In the data rows, zero lies at 4.5, halfway between 4 and 5.
Every row has a hidden score from 0 to 12. What is each row's score? 6 is about the middle.
[4 6 3 4 4 5 5 5]: 4
[0 3 4 6 6 3 5 3]: 11
[1 3 6 3 5 4 6 7]: 12
[3 7 5 3 4 3 7 6]: 10
[5 4 4 4 6 2 6 4]: 8
[5 4 5 6 5 5 4 6]: 5
[3 4 2 4 4 3 6 1]: 6
[3 2 1 6 6 6 3 5]: 1
[8 6 6 5 5 4 2 5]: 6
[4 5 4 3 3 4 5 5]: 8
[4 5 0 4 7 0 6 9]: 7
[4 1 8 4 3 7 5 5]: 8
[5 4 3 5 5 6 6 6]: 1
[5 4 3 4 5 3 6 2]: 6
[4 5 5 6 5 2 3 4]: 10
[5 5 5 5 6 4 4 4]: 7
[3 5 5 4 5 5 2 5]: 9
[6 5 4 5 3 1 6 9]: 8
[5 1 6 5 5 5 2 6]: 8
[5 3 5 6 6 7 3 1]: 3
[7 5 5 4 4 6 4 6]: 3
[8 3 4 5 5 6 5 3]: 0
[5 2 7 6 5 9 5 2]: 2
[7 6 5 4 2 6 7 3]: 2
[7 5 7 4 4 7 4 4]: 4
[3 7 8 4 5 7 2 3]: 10
[5 6 5 5 4 2 6 6]: 9
[7 2 6 5 8 2 3 4]: 9
[4 5 2 3 4 2 6 3]: 7
[3 5 2 4 4 6 5 5]: 3
[6 5 6 4 6 4 2 3]: 9
[2 4 1 5 5 3 3 4]: 7
[6 3 4 4 2 6 5 5]: 2
[6 4 5 3 4 4 3 3]: 8
[4 5 8 2 3 7 3 4]: 10
[6 3 7 6 4 7 5 5]: 3
[1 6 7 5 4 2 5 5]: 12
[3 5 4 1 4 6 5 4]: 7
[3 7 7 3 4 6 4 4]: 10
[3 6 5 6 4 4 3 5]: 9
[0 6 6 6 4 3 6 3]: 12
[5 2 4 5 2 5 5 4]: 4
[7 6 2 5 4 8 2 5]: 0
[5 3 4 3 5 4 6 4]: 6
[6 4 4 3 6 6 6 6]: 2
[5 2 3 5 4 6 6 2]: 1
[6 4 7 2 2 6 6 8]: 7
[5 6 5 5 5 3 5 3]: 8
[5 5 6 5 6 4 5 5]: 8
[3 4 4 4 5 5 4 5]: 7
[3 6 6 6 7 4 3 4]: 10
[6 4 5 4 3 7 2 3]: 3
[4 4 3 5 7 6 5 9]: 2
[5 5 2 4 4 3 5 6]: 5
[7 4 5 5 4 4 5 4]: 5
[6 7 4 2 5 5 5 3]: 5
[4 7 7 5 5 4 3 2]: 11
[3 7 5 5 3 6 5 3]: 6
[7 6 2 5 5 4 3 4]: 1
[7 4 3 5 4 4 5 5]: 2
[6 6 4 5 4 6 2 4]: 3
[5 5 7 3 4 2 6 3]: 12
[6 2 5 5 6 4 4 2]: 6
[6 7 2 2 3 5 5 5]: 2
[6 6 1 5 5 3 6 4]: 2
[4 3 3 4 2 6 4 5]: 3
[6 4 4 4 5 5 5 5]: 4
[8 6 3 4 3 4 5 4]: 2
[7 3 6 4 5 4 5 5]: 6
[5 5 3 4 3 7 7 5]: 0
[2 1 4 6 5 5 1 3]: 8
[6 4 4 6 4 5 5 5]: 2
[6 4 4 5 4 5 5 5]: 3
[1 2 7 5 6 5 4 3]: 12
[4 3 4 5 6 3 4 3]: 8
[4 2 6 5 6 5 1 5]: 9
[5 6 3 5 4 4 4 0]: 4
[5 4 3 4 4 5 4 3]: 4
[1 6 4 5 4 6 4 5]: 7
[5 4 2 4 3 3 5 4]: 5
[2 7 6 3 3 3 7 4]: 12
[5 2 5 5 6 0 5 3]: 12
[6 1 1 6 4 7 3 2]: 0
[3 5 3 6 4 0 7 0]: 10
[3 5 5 5 5 3 5 5]: 10
[6 5 5 5 4 6 4 6]: 3
[4 5 4 5 6 2 3 5]: 10
[4 6 5 3 5 2 5 4]: 12
[4 6 5 4 3 1 7 4]: 12
[5 6 4 6 6 7 7 4]: 0
[4 4 3 4 4 4 4 3]: 6
[5 6 5 5 4 8 6 5]: 1
[3 6 3 6 6 4 5 5]: 5
[5 3 3 3 5 2 6 6]: 8
[5 5 3 3 3 5 7 5]: 3
[5 5 3 5 5 6 2 4]: 2
[7 3 2 4 6 5 4 4]: 0
[4 4 5 3 3 5 7 4]: 7
[4 7 5 5 4 2 5 5]: 10
[4 7 4 5 4 5 4 6]: 5
[6 3 5 5 3 3 5 3]: 7
[2 6 1 4 5 3 4 8]: 7
[8 3 6 5 4 6 4 6]: 2
[2 6 5 5 5 6 4 4]: 7
[5 6 6 3 4 5 5 4]: 8
[5 6 4 3 2 6 6 4]: 3
[3 4 5 2 4 3 7 7]: 11
[1 4 3 3 4 2 5 4]: 12
[4 5 5 5 3 5 6 7]: 6
[2 4 6 5 3 5 4 1]: 10
[3 4 4 3 6 1 6 3]: 12
[4 5 8 4 5 3 3 6]: 12
[5 7 5 4 2 6 4 4]: 5
[5 4 4 7 2 5 4 5]: 3
[6 7 3 5 7 5 3 6]: 2
[4 5 7 5 6 3 6 5]: 11
[6 2 5 4 1 5 6 5]: 4
[1 9 6 5 5 3 4 3]: 12
[2 3 2 5 4 5 4 3]: 5
[5 2 3 4 4 3 5 9]: 6
[5 3 2 4 5 1 5 3]: 7
[3 3 4 5 5 4 5 4]: 7
[5 2 6 2 3 4 7 6]: 9
[7 5 4 4 5 4 5 5]: 4
[5 7 4 5 3 4 6 6]: 5
[6 6 3 6 6 6 1 4]: 1
[3 4 7 5 7 7 2 5]: 8
[4 4 2 4 3 7 6 6]: 0
[1 4 3 6 6 2 5 1]: 10
[5 4 5 3 5 7 5 5]: 4
[4 6 7 6 6 3 5 5]: 11
[3 7 2 5 3 4 5 4]: 5
[5 8 5 4 6 6 5 8]: 4
[3 4 5 3 3 6 6 6]: 7
[4 3 1 4 5 5 5 3]: 2
[5 4 4 5 4 5 5 9]: 4
[5 4 5 5 6 6 3 2]: 5
[2 7 0 5 3 3 8 2]: 4
[3 4 4 6 6 4 3 1]: 7
[6 3 3 5 4 7 4 4]: 0
[4 5 5 5 6 5 4 1]: 7
[4 3 4 6 5 5 5 6]: 4
[5 4 6 3 1 7 6 4]: 5
[5 3 7 6 8 3 3 5]: 11
[3 2 2 4 5 5 3 4]: 5
